One hidden turn or mirror swaps the rows below in pairs. Which row is each named row swapped with?
The rows were stretched afterwards, more along some directions than others.
k_4: [ 0.87  0.14 -0.28  1.64  1.06 -0.27  1.26 -0.54 -2.64 -0.42 -0.53  1.26
 -1.15 -0.09 -0.91 -0.08 -1.78 -1.07 -1.97 -2.86 -0.23  0.78 -0.60 -0.20
 -0.32]
k_857: [ 0.49 -0.26 -1.45  0.35 -3.38 -0.32  3.85  0.00 -1.40  1.97 -0.90  2.20
 -1.01  0.09  1.48 -0.46  0.04 -0.26  0.08 -1.71  0.75 -1.15 -1.71 -0.14
 -0.16]
k_455: [ 0.92 -0.20  0.23  0.89  0.60 -1.94  0.36 -0.02 -2.65  0.50 -0.38  0.08
 -0.79  0.48 -1.53  1.14 -1.46 -1.41  0.29 -2.43  0.68  2.55 -0.59  0.51
  0.16]
k_108: [ 0.11  1.81 -0.68  0.76 -0.76 -0.82 -0.61 -1.07 -0.69  0.98  1.29  0.83
 -1.38 -0.07 -0.53 -0.45 -0.82  0.45  0.19 -1.12  0.90  0.31 -1.55  1.59
  1.02]
k_761: [ 1.20 -0.14 -1.07  0.23 -1.44  0.56  3.90  0.60 -2.10  1.49 -1.86  0.89
 -1.90 -0.39  2.00 -0.37  0.74  0.16  1.25 -2.05 -0.37 -1.56 -2.23  0.36
 -0.43]
k_578: [ 1.28 -1.17 -1.09 -0.39 -2.73  0.67  5.09  0.33 -2.24  1.68 -1.56  2.11
 -1.12 -0.21  1.49  0.26  0.81 -0.80  0.56 -1.50  0.82 -1.80 -2.23  0.50
 -0.26]
k_869: [ 0.52  1.82  0.43 -0.23 -1.30  0.13  2.15 -0.92 -2.13  2.14 -0.33  1.96
 -1.36 -0.64 -0.09  2.18  0.66 -1.02  2.18 -0.82 -1.02 -0.31 -1.15 -0.73
  0.61]
k_907: [ 0.78 -1.40  0.76  1.33  0.72 -1.57  1.02  0.56 -1.14  0.81 -0.19  0.18
 -0.89 -0.05 -1.94  1.17 -0.81 -1.23 -0.18 -1.87  0.87  2.89 -1.13  0.59
  0.99]
k_890: [ 0.53 -0.68 -0.94 -0.22 -1.37  0.32  3.45  0.05 -2.61  2.69 -1.60  1.59
 -0.96 -0.91  2.44  0.07  0.98 -0.35  0.29 -1.48 -0.26 -1.44 -0.86 -0.26
  0.31]
k_630: [ 0.39  0.03  0.98 -0.41  0.43 -1.51  0.24  0.37 -2.62  1.11 -1.01 -0.35
 -1.98  0.56 -1.57  2.27 -1.34 -2.15  0.67 -1.55  0.78  2.36 -0.33  0.64
  1.41]
k_16: [ 0.40  2.22  0.76 -0.28 -1.98 -0.82  1.78 -0.50 -1.35  3.00 -0.58  2.11
 -2.27 -0.58 -0.32  1.65  0.15 -1.68  3.01 -0.87 -0.14  0.15 -0.93  0.12
  0.67]
k_939: [ 1.30  0.68  0.68  0.55  0.08  1.20  0.05  0.77  0.24 -0.52 -1.62 -0.54
 -0.51 -0.35 -0.69 -0.87 -0.14 -0.75  0.71 -1.25  0.78  1.02 -0.95  2.55
  0.21]
k_253: [ 0.42 -0.08 -1.02 -0.61 -2.38 -0.41  3.40  0.08 -1.31  1.73 -0.83  2.18
 -1.32 -0.52  1.45  0.95  1.29 -0.47  0.00 -0.97 -0.16 -1.78 -1.69  0.47
  0.20]
k_61: [ 0.87  1.97 -0.06  0.04 -0.94 -0.69  2.26 -1.40 -2.81  2.64  0.25  2.55
 -1.91 -0.46 -0.42  1.57 -0.25 -1.23  1.46 -1.71 -0.45 -0.10 -0.53 -0.35
 -0.40]
k_945: [ 0.62  0.34 -1.09  0.08 -0.42  0.77  0.48  0.51 -0.17 -0.75 -1.62 -0.59
 -0.77 -0.02 -0.72 -1.40 -0.54 -0.03  0.31 -2.40  0.48  1.10 -0.31  2.26
 -0.35]
k_910: [ 0.05 -0.03 -1.20 -0.25 -2.02 -0.72  2.96  0.50 -1.47  1.52 -1.08  2.09
 -1.49 -0.26  0.86  0.94  0.27 -0.16  1.20 -0.80 -0.29 -1.23 -1.48  0.49
  0.39]
k_40: [ 0.40 -0.04  0.96 -0.25  0.24 -1.50  0.19 -0.27 -0.95  0.23 -1.48  0.01
 -0.66  0.24 -1.84  2.79 -0.64 -1.53 -0.39 -1.44 -0.50  2.80 -0.85  0.15
  0.20]
k_762: [ 1.05  0.39  0.61 -0.20  0.52  1.38  0.24  0.65  0.55 -1.22 -1.71 -0.11
 -0.81 -0.80 -1.09 -0.59 -0.14 -0.39 -0.28 -0.62  0.01  1.19 -0.89  2.26
 -0.53]
k_821: [ 0.31  0.52 -0.24  0.80 -0.64 -1.53 -0.34 -0.80 -0.90  1.20  0.38  0.88
 -1.25  0.00 -1.67  0.79 -0.77 -0.43 -0.26 -1.59  0.96  0.94 -1.93  2.19
  1.33]
k_668: [ 0.51 -0.14 -0.26  1.39  0.79  0.21  2.18  0.14 -3.01  0.65 -0.93  1.10
 -0.76 -0.08 -0.85  0.41 -2.04 -1.58 -1.99 -2.90  0.21  0.59 -0.51 -0.84
 -0.66]
k_588: [ 0.50  3.24  0.49  0.19 -1.84 -0.54  1.43 -0.86 -1.83  2.38 -0.23  2.12
 -1.79 -0.37  0.30  1.27 -0.32 -1.21  2.15 -0.58 -0.54 -0.46 -0.80 -0.57
  0.59]
k_362: [ 0.40 -0.10 -1.49 -0.63 -3.21 -1.73  3.89 -0.17 -0.64  2.03 -0.84  2.54
 -0.65 -0.06  0.58  0.77  0.08 -0.87  0.53 -1.60  0.86 -1.12 -2.03  0.43
  0.02]
k_310: [ 0.89 -0.15 -1.36 -0.58 -2.21  0.60  3.00 -0.09 -1.30  1.64 -1.51  1.55
 -1.06 -0.25  1.59  0.68  1.16  0.60 -0.09 -1.67 -0.37 -2.11 -2.13  0.32
 -0.26]
k_96: [ 1.41  1.98  0.90  0.40 -0.60 -0.11  3.11 -0.50 -2.40  1.98 -0.05  2.15
 -2.04 -0.90  0.07  1.41  0.23 -1.28  2.39 -0.95 -0.65 -0.09 -1.55  0.44
 -0.19]
k_111: [ 0.46  2.68  0.91  0.39 -1.30 -1.46  2.21 -1.34 -1.62  3.05  0.81  2.48
 -2.27 -0.52 -0.06  1.75  0.75 -1.27  1.58 -0.69  0.35  0.30 -1.26  0.47
  1.19]
k_667: [ 1.04  2.85  0.80  0.12 -0.95 -0.47  2.04 -0.72 -2.34  1.10 -0.05  1.81
 -2.70  0.07  0.05  0.77 -0.32 -0.84  2.67 -0.52 -0.12 -0.63 -1.56  1.32
  0.89]
k_587: [ 1.30  2.29  0.19  0.80 -0.63 -0.43  2.06 -0.32 -1.96  2.44  0.17  2.25
 -1.38 -0.94 -0.32  0.93  0.56 -0.43  2.46 -1.58 -1.06 -0.74 -1.18  0.29
  0.26]
k_540: [-0.02  0.25 -0.22 -0.27 -0.72  1.43 -0.43  0.18 -0.14 -0.36 -1.47 -0.36
 -0.87  0.24 -0.42 -1.04  0.14  0.10 -0.50 -1.65  0.64  1.51 -0.23  1.94
  0.53]
k_75: [ 0.80  0.77  0.46 -0.10  0.09  1.26 -0.08  0.45  0.94 -0.76 -1.15 -0.07
 -0.73 -0.65 -0.55 -0.62  0.09 -0.08 -0.83 -0.75  0.42  1.35 -1.00  2.32
  0.32]
k_38: [ 1.03  3.19  0.38 -0.26 -0.80 -0.32  2.78 -0.43 -3.05  2.08 -0.43  1.81
 -2.93 -0.36  0.75  0.70 -0.23 -1.32  2.81 -1.21 -0.26 -0.69 -2.10 -0.01
  0.53]
k_691: [ 0.43  0.89  0.66  0.23 -0.04  0.34 -0.73 -0.38  0.25 -0.73 -0.14  0.16
 -1.95 -0.04 -1.60 -0.33  0.48  0.39 -0.36 -0.96 -0.14  1.76 -0.69  2.03
  1.19]
k_583: [ 0.67  2.30 -0.58  0.69  0.08 -1.62 -0.53 -1.00 -1.66  0.68  1.20  0.95
 -1.26 -0.26 -0.15 -0.28 -0.95 -0.33  0.42 -1.01  0.83 -0.30 -0.73  1.43
  0.94]
k_933: [ 0.68  0.17  0.20  0.22  0.32 -1.23  0.58  0.68 -1.88  0.26 -1.07 -0.82
 -0.53  0.12 -0.20  1.31 -1.24 -1.39  0.52 -1.56  0.03  1.92 -0.12 -0.08
  0.39]
k_149: [ 1.12  1.01  0.05  0.35 -0.32  0.74 -0.01  0.40  0.99 -1.26 -0.27 -0.46
 -1.02 -0.60 -0.33 -1.14 -0.23  0.38  0.96 -1.16 -0.21  1.69 -0.91  2.29
 -0.02]
k_103: [ 0.79 -0.91 -0.75  0.08 -2.93  0.58  3.70  0.95 -1.37  2.24 -2.15  2.07
 -1.42 -0.26  1.59 -0.35  1.35 -0.10  0.42 -1.50  0.80 -1.75 -1.99  0.52
  0.09]
k_477: [ 0.09  2.15  0.34  0.13  0.30  0.12  0.01 -0.03  1.01 -0.42  0.26  0.82
 -1.21 -0.41 -1.42 -0.53 -0.39 -1.01  0.70 -0.94  0.31  2.35 -0.02  2.15
  0.00]
k_560: [-0.10  0.53 -1.16 -0.34 -2.36 -0.25  4.31 -0.11 -1.07  2.21 -0.58  2.03
 -1.02 -0.43  1.44  0.23  0.75 -0.60 -0.12 -1.72  0.47 -0.86 -2.14 -0.56
  0.42]
k_593: [ 0.64  1.79  0.29  0.43 -1.81  0.12  2.79 -0.40 -2.65  1.41 -1.35  3.23
 -1.53  0.03 -0.06  0.77 -0.06 -1.74  1.05 -1.05  0.38 -0.89 -0.56  1.13
 -0.16]
k_408: [ 0.46  0.31 -0.21  1.07  1.09 -0.20  1.51  0.11 -1.54  0.81 -0.10  0.78
 -0.85 -0.56 -1.51  0.08 -2.23 -2.27 -1.55 -1.94  1.04  1.51  0.06 -0.21
 -0.23]
k_655: [ 1.09  2.78  0.32 -0.03 -0.52  0.66  1.87 -0.19 -1.87  1.14 -1.47  2.38
 -1.51 -0.81  0.12  0.34 -0.01 -0.74  1.84 -1.01 -1.18 -1.04 -1.01 -0.25
 -0.51]
k_708: [ 0.47 -0.74 -1.57 -0.25 -1.82  0.41  3.68  0.54 -1.50  1.54 -2.34  2.32
 -0.57 -0.33  1.19  0.08  0.71 -0.06 -0.05 -2.45 -0.54 -0.94 -1.29  0.62
 -0.98]
k_199: [ 0.74  0.29 -0.16 -0.27 -0.33 -1.70  0.96  0.35 -2.32  0.63 -1.24 -0.67
 -0.66  0.61 -0.93  1.11 -1.01 -2.09  1.06 -2.22  0.80  0.62  0.29  0.99
  0.22]
k_553: [ 1.06  1.42  1.15 -0.08 -1.02 -1.00  1.34 -1.36 -3.46  2.62 -0.90  1.58
 -2.81 -0.10  0.53  2.36  0.26 -1.18  2.39 -1.21 -0.98  0.13 -1.75  0.44
  1.41]
k_865: [ 0.48  0.80  1.14  0.30  0.79 -1.57  0.09  0.13 -1.35  0.78 -0.50  0.30
 -1.52  0.04 -2.20  2.32 -0.64 -1.39 -0.27 -1.28  0.53  2.39 -0.50  0.84
  1.61]
k_285: [ 1.37 -1.01 -0.99  0.33 -1.89  0.26  4.83  0.82 -0.87  1.76 -1.45  1.99
 -0.91 -0.77  0.51  0.43  0.54 -0.44  0.21 -2.49 -0.44 -1.31 -2.29  0.66
 -0.49]
k_442: [-0.18 -0.49 -1.16  0.12 -1.91 -0.38  4.12  0.05 -1.49  1.29 -1.13  1.56
 -0.21  0.12  0.91  0.69  0.05 -0.58 -0.27 -2.08 -0.05 -0.85 -1.08 -0.57
  0.05]
k_819: [-0.10 -0.62 -1.65 -1.07 -2.60  0.08  3.75 -0.05 -1.49  1.90 -2.18  2.08
 -0.75  0.05  0.74  0.44  0.06 -0.23 -0.42 -2.84 -0.11 -1.34 -1.66  0.27
 -0.27]
k_439: [ 0.62  0.95 -0.56  1.38 -0.16 -0.39 -1.32 -0.69 -1.11  0.02  0.22 -0.01
 -1.00  0.56 -0.98 -0.40 -0.76  0.38 -0.49 -1.74  0.89  0.78 -1.76  1.39
  0.99]
k_639: [ 1.11  2.47  0.76 -0.77 -0.53 -0.89  1.83 -0.12 -2.39  2.44 -1.13  2.53
 -2.64 -0.53  0.02  2.20  0.23 -1.18  2.61 -0.62 -0.74 -0.39 -1.51  1.36
  0.50]
k_18: [ 0.35  2.57  0.23 -1.12 -0.37 -0.38  1.62 -0.33 -2.81  2.57 -1.16  1.93
 -2.21 -0.64 -0.10  1.73 -0.40 -0.80  2.33 -1.38 -1.26 -0.92 -0.92 -0.27
  0.54]
k_990: [ 1.31  2.45  0.20  0.44 -1.03 -0.47  1.90 -0.98 -3.94  1.70 -0.11  2.74
 -2.47 -0.20  0.31  0.44  0.24 -1.31  2.20 -1.36 -0.42 -0.94 -0.69  0.67
 -0.34]
k_184: [ 1.00 -0.94 -0.84  0.39 -2.37  0.14  4.31  0.21 -1.29  1.67 -0.94  1.75
 -0.53 -0.38  1.56  0.55  1.54  0.26  0.17 -1.62  0.11 -1.27 -2.59  0.56
 -0.20]
k_135: [ 0.60 -0.70  0.12  0.56 -0.35 -2.22  0.40 -0.24 -1.72  0.52 -0.49  0.28
  0.12  0.56 -1.69  1.42 -0.64 -1.29 -0.11 -1.81  1.21  1.96 -0.79  1.03
  0.16]
k_889: [ 1.61 -0.39  0.41  0.64  0.38 -0.97  1.60  1.45 -2.58 -0.29 -1.54  0.45
 -1.64  1.04 -0.30  0.54 -0.44 -1.26  0.10 -1.74  1.35  0.68 -1.76  1.93
  0.31]
k_784: [ 0.60 -0.27 -0.53  1.41  1.66  0.91  1.49  0.84 -2.56  0.61 -1.51  0.73
 -0.45 -0.98 -0.97 -0.52 -1.56 -1.12 -1.35 -2.70 -0.34  0.39 -0.01 -0.23
 -0.84]
k_333: [ 1.45 -0.07  1.21  1.49  0.17 -1.63  1.19  0.25 -2.47  0.37 -0.20  0.83
 -0.49  0.45 -1.08  1.33 -0.61 -1.58 -0.58 -1.88  1.17  2.10 -0.60  0.66
  0.54]
k_878: [ 0.95  1.26  0.82  0.76 -0.86  0.18 -0.37 -0.60 -0.19 -0.67  0.06  0.57
 -1.35  0.28 -0.72 -0.81 -0.06 -0.10 -0.38 -0.90  1.06  2.40 -0.89  2.54
  0.77]
k_935: [ 1.10  0.84 -0.47 -0.51 -0.70  0.33  0.33  0.19 -0.39 -0.19 -1.21  0.35
 -0.52 -0.21  0.25 -1.55  0.33 -0.01  0.39 -0.63  1.16  0.55 -0.61  2.77
 -0.72]

Swapped with k_630: k_540
Swapped with k_668: k_108
Swapped with k_96: k_184
Swapped with k_593: k_910
Swapped with k_199: k_691
Swapped with k_149: k_333
Swapped with k_75: k_455
Swapped with k_655: k_362
Swapped with k_907: k_939
Swapped with k_945: k_865
Swapped with k_560: k_38
Swapped with k_933: k_878
Swapped with k_990: k_253
Swapped with k_819: k_18

